Each named move below is a turn or a mirror, shown by a few rows before and after it. Which moves, in which order, take the first row of each later pair to the second? The first pair is answered.
move B:
-.04 .13 .03 .20 -.03 -.14 .11 -.06 .13 .07 .23  ->  -.11 .03 -.05 -.05 -.22 -.23 -.01 .03 -.04 .14 -.15
-.03 -.02 .02 -.07 -.11 -.03 -.05 -.02 -.07 -.07 -.19  ->  .03 .06 .09 .10 .04 .05 .04 -.09 .07 -.12 .10
.08 .03 -.09 .18 -.25 .23 -.06 .09 .08 .19 .10  ->  .07 .01 -.11 .12 -.31 .21 -.11 .11 .04 .21 -.01
-.27 .09 -.08 -.28 .10 -.17 -.17 -.16 .01 -.21 .07  ->  -.24 .11 -.05 -.21 .16 -.14 -.13 -.19 .07 -.24 .17
move R:
-.01 -.03 .06 -.08 .14 -.19 .01 -.14 -.24 -.16 .03  ->  .04 .05 .01 .14 .00 .13 .12 -.05 .18 -.04 .28
.09 .05 -.02 .08 .10 -.05 .04 -.13 -.03 -.14 .17  ->  .06 .04 -.13 .04 -.18 .11 .02 .04 .15 .04 .05
-.01 .20 .25 .08 -.05 -.12 -.10 .13 -.35 .12 .25  ->  .01 .23 .20 .16 -.16 .04 -.05 .20 -.15 .22 .31
move D:
-.21 .36 .19 .03 -.05 -.20 .02 .16 -.14 .02 .34  ->  .14 -.06 -.07 .10 .31 .16 .17 -.33 .18 -.28 .07
-.02 -.17 -.14 .10 -.20 -.04 .17 .23 .00 .05 -.19  ->  .00 -.20 -.15 .09 -.18 -.01 .18 .21 .02 .03 -.21
-.10 .24 .22 -.04 -.29 -.17 -.21 .34 -.26 .14 .28  ->  .35 -.31 -.13 .06 .18 .29 -.01 -.30 .16 -.27 -.07
-.15 .15 .01 .15 -.12 -.01 -.08 .17 .04 .04 .00  ->  -.01 -.03 -.10 .18 .03 .15 -.02 -.03 .17 -.10 -.11
move X:
.02 -.09 -.01 -.07 .18 -.03 -.05 -.21 -.09 -.13 -.07  ->  -.04 .07 .11 .02 .19 -.08 -.03 -.13 -.09 -.09 .19
-.08 .13 .04 .23 -.22 .12 -.12 .08 -.26 -.06 -.11  ->  .01 -.02 -.05 .22 -.12 .20 -.09 -.07 -.20 -.15 -.25
.18 -.21 -.01 -.05 .18 .06 .10 -.22 .00 -.19 -.22  ->  .07 .13 .24 .16 .18 -.05 .15 -.04 .00 -.10 .29
.12 -.03 -.10 -.11 .02 .13 -.16 .02 -.02 .11 .00  ->  .15 -.01 -.06 -.04 .08 .16 -.13 .00 .02 .08 .11
move L:
-.03 .13 .26 .17 -.24 -.20 -.18 .00 .08 -.16 -.23  ->  -.02 .13 .28 .18 -.17 -.23 -.18 -.03 .06 -.18 -.20
-.02 .00 .01 -.16 -.02 -.14 .14 .03 -.30 -.09 .21  ->  .04 -.11 -.07 -.20 .01 -.10 .13 -.06 -.30 -.16 .05
.02 -.19 -.01 .03 .02 .31 .07 .14 .10 .03 .01  ->  -.03 -.10 .06 .08 .01 .28 .08 .20 .09 .07 .14
Pairs:
Between the rows of a pair lie two moves.
-.02 -.12 -.07 -.02 .20 -.06 -.02 -.09 -.25 -.21 -.20  ->  -.15 .02 -.11 -.04 -.23 .06 -.07 .27 -.08 .09 -.19 -> L then L
-.23 -.02 -.23 -.02 .04 .11 .00 .10 .03 -.11 -.09  ->  -.21 -.01 -.16 .02 .19 .05 .02 .01 -.04 -.20 .01 -> R then B
-.02 -.22 -.08 -.10 .16 -.07 -.09 -.20 -.07 .07 -.31  ->  -.01 -.08 -.10 .09 -.06 .21 .00 .00 .32 .26 -.03 -> X then R
-.08 .11 .13 -.12 -.09 -.19 -.13 .16 -.27 .09 -.04  ->  .19 -.07 .04 .09 .27 .08 .06 -.21 .03 -.17 .08 -> X then B
.17 -.12 .06 .23 -.05 .54 .50 .08 .56 -.17 -.09  ->  .13 -.22 .27 -.01 .49 -.09 .37 -.27 -.23 -.54 -.26 -> R then R
-.06 .13 .04 .17 -.13 .16 .06 .25 .27 .10 .28  ->  .11 -.30 -.17 -.06 .12 .14 .02 -.13 .10 -.18 -.31 -> R then X
.04 -.12 -.16 -.19 -.03 .00 -.07 .02 -.18 .05 -.20  ->  .10 .03 -.01 .09 .18 .08 .08 -.06 .01 -.02 .28 -> D then B
.00 -.12 .12 -.35 .23 -.48 -.15 -.11 -.65 -.07 -.25  ->  .06 .10 .32 -.01 .50 -.42 .00 -.20 -.49 -.15 .36 -> X then X
.03 -.29 -.05 -.03 .25 .04 -.06 -.26 -.13 -.26 -.04  ->  -.13 -.11 -.12 -.05 -.34 .21 -.13 .22 .12 .14 -.05 -> L then L
.19 .02 .17 -.12 -.14 .05 .01 .16 -.04 .17 -.14  ->  .30 -.11 .13 -.11 .06 .07 .05 -.05 -.03 .02 -.20 -> X then R
.10 .12 .10 .21 .39 .00 .09 -.21 .02 -.17 .28  ->  .14 -.20 -.18 -.07 .23 .07 -.02 -.26 -.01 -.17 -.37 -> L then B
-.15 .12 .19 -.08 -.06 -.30 -.05 .17 -.20 .11 -.03  ->  .07 -.15 .07 -.04 .28 -.17 .04 -.21 -.11 -.16 -.18 -> L then D
-.26 .15 -.04 -.10 -.24 -.05 -.02 .20 -.11 .39 .01  ->  .06 -.15 -.11 .06 .38 .11 .16 -.40 .02 -.05 .02 -> L then D
-.05 .01 -.14 .01 -.02 .06 -.05 -.13 .07 -.04 .04  ->  -.08 .01 -.14 -.06 -.06 -.02 -.09 -.09 -.01 -.02 -.03 -> L then R
.13 -.08 -.26 .17 -.36 .23 -.04 -.06 .54 .04 -.27  ->  .04 -.20 -.17 -.14 -.16 -.25 -.21 -.20 -.08 -.14 -.61 -> B then R
.21 -.12 -.11 .24 .12 .17 .27 -.28 .26 -.19 -.08  ->  -.16 .21 .04 .03 -.45 -.14 .06 .30 -.03 .20 -.09 -> X then R
